In the rows, zero is written as 128.
Families of rows that turns and mirrors carry onto each other, the same ones carrying the whole set onto itself: the rest of each named row's family, in list order:
5 families of 6 rows:
Gupu: | 118 | 126 |  90 | 118 | 135 | 133 | 178 | 114 |
lof: | 138 | 123 |  78 | 146 | 155 | 122 | 158 | 110 |
Feda: | 112 | 125 | 105 | 139 | 108 |  97 | 121 | 138 |
metuz: | 120 | 128 |  93 | 117 | 136 | 137 | 173 | 111 |
zufu: |  90 | 146 | 131 | 135 | 116 | 107 | 132 | 117 |
ged: |  85 |  94 | 110 | 173 | 128 | 124 | 159 |  84 |
Zened: | 127 | 123 |  98 | 122 | 141 | 140 | 176 | 110 |
rafig: |  79 | 100 | 104 | 170 | 125 | 124 | 167 |  86 |
rokol: |  79 | 146 | 130 | 137 | 123 | 107 | 139 | 119 |
Nikav: | 110 | 129 | 101 | 138 | 112 |  95 | 119 | 135 |
rizo: | 128 | 122 |  91 | 121 | 133 | 136 | 174 | 110 |
Fab: |  80 |  98 | 103 | 171 | 131 | 121 | 168 |  87 |
guf: | 142 | 126 |  86 | 146 | 159 | 123 | 156 | 114 |
Nozun: | 145 | 121 |  85 | 153 | 152 | 121 | 155 | 107 |
mito: | 103 | 132 | 104 | 144 | 112 |  91 | 122 | 134 |
govon: |  96 |  82 | 117 | 171 | 148 | 122 | 132 | 118 |
Tig: |  95 |  85 | 123 | 174 | 144 | 125 | 130 | 115 |
nogov: |  90 |  79 | 113 | 172 | 144 | 126 | 140 | 117 |
mibi: |  80 |  94 | 104 | 168 | 128 | 126 | 166 |  86 |
Poza: |  81 |  90 | 109 | 169 | 123 | 123 | 162 |  92 |
Zala: |  87 |  85 | 115 | 175 | 150 | 125 | 137 | 113 |
Surab: | 117 | 125 |  94 | 119 | 133 | 139 | 176 | 112 |
bave: |  91 |  82 | 118 | 171 | 145 | 124 | 130 | 115 |
vozag: |  81 | 147 | 129 | 139 | 119 | 108 | 136 | 113 |
Kogu: | 141 | 119 |  84 | 149 | 158 | 123 | 153 | 107 |
bof: | 110 | 123 | 102 | 140 | 113 |  93 | 120 | 137 |
fako: | 142 | 121 |  85 | 151 | 157 | 116 | 151 | 108 |
purem: |  83 | 150 | 129 | 137 | 120 | 111 | 140 | 113 |
gilat: | 101 | 130 | 103 | 137 | 112 |  95 | 122 | 139 |
bim: |  90 | 151 | 127 | 138 | 116 | 101 | 137 | 113 |

The rest of the family of rokol: Gupu, Feda, Fab, Nozun, Tig
The rest of the family of mito: Zened, guf, nogov, Poza, bim
The rest of the family of metuz: Nikav, mibi, bave, vozag, Kogu

